Named turns come first, each shown by rows before and after it. Which turns, in which order, take the first row of each pair that follows to the second? Write the first one first, as in the answered first pair.
turn lov:
[  7 -12  -7  -1   6  -7  -5  10   2   4 -12   5   5 -11  17   2  -3] |-> [ -1  -4  -8 -11   3  -8  -1  11   5   2 -10   8  -3  -7  19  -2   1]
[ 10  -2   3  22   3   4 -13  -6  -5   0  -6   1  23  -7  -7   3  -9] |-> [ -1  19 -20   6 -15  -8 -10  -1  -3  -2  -2  13   6   9  12   0   8]
[-16  21   7   1 -13   9 -13   2   2  -8  21  -2  -8  13 -14  25  20] |-> [-13  10  23   3  -2  17 -11   1   4  -8  22  -7   0   4 -27  23   9]
turn sozap:
[  0   9 -11  -4  -8 -10  -4   6   1  -3   0   7  -5   5  14  -6   5] |-> [  5   7  -1  12 -15  -9  -6  -4   6  -1  -1   7   5   1   7   3   4]
[  8 -13   5   2  10   2  -1   0   0   5  -4   2   6 -11  -3  -4 -11] |-> [  4 -14   9  -3   9   6   1   1   0   5  -2  -1   2 -10  -9  -4  -8]
[-4 -8  4 -9 15  4  1  5  1  3 -1  1  0 -4 -1 -9 -7] |-> [  2  -8   1  -3  13  -2  -4   4   4   3  -3   4   7  -6   5  -8 -11]
[  4 -10  32  22  -4   6  -3 -19  18   2  -1  -5  25 -16 -21   8 -11] |-> [-21  -6  28 -20  13  21   5   4   6  -1   9 -11 -12  -6 -30  -9  -1]
turn Tak:
[  2  -4   2 -11  -9 -13   1   5  -6   3   1  11   4  10 -11   9  -5] |-> [  2  -3   4  -8  -9  -6  -1   3  -9   0   1   4   1   9 -16  14  -1]
[ 10  10   7  -3 -15   0  -1   1 -13   1   0   3  14  -5   3   6   6] |-> [ 11   9   5  -4 -12   0  -3   2 -15   1   0   3  15  -7   4   7   7]
[-13   6   3  -1   2   7   7  12  -2  -5  -3 -21  -3   5 -11   7  15] |-> [ -5  -1 -18  -4  10  -5   2  20  -6  -2  -9  -9   3   5  15   1   1]
turn Bapez:
[ -2   3  -8  20   6  -4  -3  -3  -1  -4 -11  -4  16   4  13   1   5] |-> [ -6   0 -12   8  13  -7  -2   4  -1  -2 -12   1  14   2  18  -8   0]
[  2  -9  16  11   8  19  -4 -14 -13  -4  -2 -10   1 -11 -18  -3  -3] |-> [ -7  -6   7 -17  17  14   0   2 -13  -4   1   3  -8  -8  -6 -21 -10]
[-17   5   9  -6   3   8  11  -1   1 -10   6 -21 -13  -1 -23  20   4] |-> [-10  -8  10  -6  19  10   8   3  -2  -9   3 -23  -5  -6 -22  15  -9]
turn guku:
[  6 -36  -1   7  21   0 -11  27 -22   2 -16 -14  18 -23   8  -5   7] |-> [  4 -20 -15  18   3   3 -13  20 -31   0 -15 -22   3 -13   7  12  32]
[ -8  27   7   7 -33 -22  -5   2  11  -9  -6  30  -6  -4 -11  -3  27] |-> [ -9  14  21  -5 -19 -23  -5   8  22  -6  -6  41   8 -14 -10 -21   5]
[  6 -11  11 -14  -2  -5   5  -1  -9  -3   4  12 -15 -14 -13 -10  -9] |-> [ 13 -17   9  -4   4  -3   1  -1 -15  -5   3   5 -10 -17 -16  -5 -11]
Now pairs of rows:
(2 to 3 turns a pair)
[  8   3  -3  22  -5   2  -3  -5  -8  -1   3 -16  -4   3 -10  12   7] |-> [  5   3 -22   3   2  -8  -4   6 -11  -1   2  -3  -8   9  14   1   2]
Bapez, sozap, lov
[ -8 -19  23   9  11   2  -4  -2   2  -2   7 -11  -5  -8 -18  -6  -4] |-> [-10  -4  14  15  -4   3  -4  -7  -3  -4   8 -16 -15   0 -19   5  17]
guku, guku
[ -6  19 -39 -10 -11 -14  -4  11 -13  12   6  22 -28   4  34   4   7] |-> [  2  25 -14  13 -38 -21  -3 -11  12  12   3  36  -1  -5  27  11   4]
sozap, guku
[  4 -15  -4   0  25   7  -4   7 -14   1  -1 -11   2  -2   0  -3 -11] |-> [ -7   3 -18  -8  11   4   0   9 -16  -2   2  -7 -16  11   6  -3   9]
guku, Bapez, guku
[ 13 -13  12  12  10   1  -4  -4   7  -2   3   0  16 -12  -2   2 -14] |-> [  8  -2 -25   6   8  -3  -8   7 -13  -6   3  -6  -7   3  15   8   7]
sozap, Tak, lov
[ -6   7 -15   6 -21  10   6   3   5  -1  14   5 -13  -2  -1   7  12] |-> [  2 -10  -6  -2  -6   1   3   9  13   3   8  19   5 -12   8  -9 -17]
guku, sozap, guku
[ -4  -9  -7 -14  18   4   1  14 -12   1   0  -8  -9   4   2  -4  -5] |-> [  1  -4 -16  -2  14   4  -2  10 -19   0  -1 -12  -9   8   1   5   5]
lov, guku
[-14  -2  15  -4  -3  16  -6  -7  -5   2   4   2  10  -8 -33  10   7] |-> [-20   6 -18 -28  -1   2  -7  10 -12   2   4  18  -2   4   0   0   7]
lov, Bapez, Bapez
[ -4   5 -14  -9   3   2  -4   4  -9  -2   7  -4 -11   3  -1   1   4] |-> [  4  -1 -11   4   5   3  -8   1 -13  -2   4  -9  -4  -1  -2   9   1]
Bapez, sozap, Bapez
[ 27  -6  18  25   0   8  -7 -24  -2   6  -1 -15  21  -6 -11   6  -2] |-> [ 15 -10  -1 -22  21  -7  -6   3  -1   7  -1  10  12  -2  21 -25 -23]
Tak, Bapez, lov
[  4 -20  27   6   9   2  -2  -7  16  -3  -9   7  17 -24  -9  -9 -20] |-> [-14  15  -9 -18 -19 -15   2   0  16  -6  -4  27 -10  -3  21 -11  12]
lov, lov
[ -7  10  30  10 -17  -2   7 -24  25   7  -2   6   6  -1 -26  -2   3] |-> [ -5 -11  29  -6  10  -3   4  -7  22   9  -6  13  13  -8 -18 -22 -25]
guku, Bapez
[ 14  -1  25  15  -2  -3   1  -9  12   0   7  10  16  -4  -7   0 -32] |-> [  9  25 -10  14 -25 -13   0  -7   1  -3   8  11  -3  15  12  14   0]
guku, lov
[  5   3 -19  14 -10  -5  -4  -5  -4   8   2  -8 -16   7   6   8   8] |-> [ -4  -6   0 -17   3  -4   1   6  11   9   4   7 -14   0   3 -20 -15]
guku, lov, sozap
[-12  15  14 -26 -15   9  12  -3   7  -5  12   1 -20  -6  -5 -10   0] |-> [ 12  -8  11  -9  -2  -7   3  -6  10   0   0  12  11 -17  14 -12 -29]
guku, sozap, sozap
[ 14  -2  11  11 -17 -10  -2 -16  12   6   1  14  19  -4   6   1 -11] |-> [ 15 -19   5  -3  13  -5  -4   2   0   6  -2   9  14  -6   8 -10 -26]
guku, Tak, Bapez
[ -2  -4  16  -4   1   5   7   0  17   0   4   8   8  -1  -6  -5 -10] |-> [ 2 -7 16  7  1  5  4 -4 13 -2  4  3 10 -3 -8  2 -9]
Bapez, Bapez, guku
[ 14 -25 -13  11  33  -1 -10   8 -23  -4 -10 -15   8  -1   4   4  -7] |-> [  0   8 -36   0   2 -12  -5   5 -19  -4  -6  -3 -12  15  20  10  23]
sozap, lov
[ 22 -12 -15  22  -2  -4  -6 -10 -15  -2  -9  -7  15   6   6  18  -3] |-> [ 12  -8 -30  -3   6  -8  -5   6 -19  -2  -6   2   1  14  19   5  -4]
Bapez, guku
[ -8   8  -5   8  -2   2   0 -13 -11   3  -1  -3  -5  12   3  10   8] |-> [ -3  -7   8  11  11   4   0 -11 -10   4  -3  -4   7   1  -1   3  -8]
lov, guku, lov
[ -6   4  16  -3  -7  -6   9   0  23  -2 -12  -1  17   1  -7   1  -5] |-> [-11   5  14 -16  -4  -6  11   5  21  -2  -9   3  10   4  -3  -5  -7]
Bapez, Bapez, sozap
[ -4  10 -11  -6 -19  -9   2   0   5  -6   1   8  -3   5  13   3   8] |-> [ -5  -5   7   1   0  13   2   2  -4  -6   4 -15  -6  -4 -16   8   5]
Tak, Bapez, sozap
[  8 -13 -18  -5  30  -8  -1  17 -21  -6  -8   2  -8  -2  27  -2  -7] |-> [  3   9 -26   4   4  -6   2   5 -20  -7  -5  -2 -19   9  24  14  22]
guku, Bapez
[-10 -18   9 -17  16  10   3   5   4  -1   3   4  -5  -3 -13 -15 -17] |-> [  7 -12 -30  10   7  -1  -8   2 -19  -2  -3  -6  -7   5   9  10   2]
guku, lov
[-11   1 -18  -9   5   6  -5   9  -2  -8   1 -21 -15   6   3   4  23] |-> [ -8 -10 -11 -15  21   7  -4  15  -4  -7   0 -20 -12  -2   0  -4   8]
lov, lov, Bapez
[ -6   9  20   5 -16   4  -1 -10   9   1   0   1   0   5 -15   3   4] |-> [ -9  -3  14 -17   5   1   0   7   8   3  -1  10  -2   5  -2 -16 -13]
Bapez, Bapez
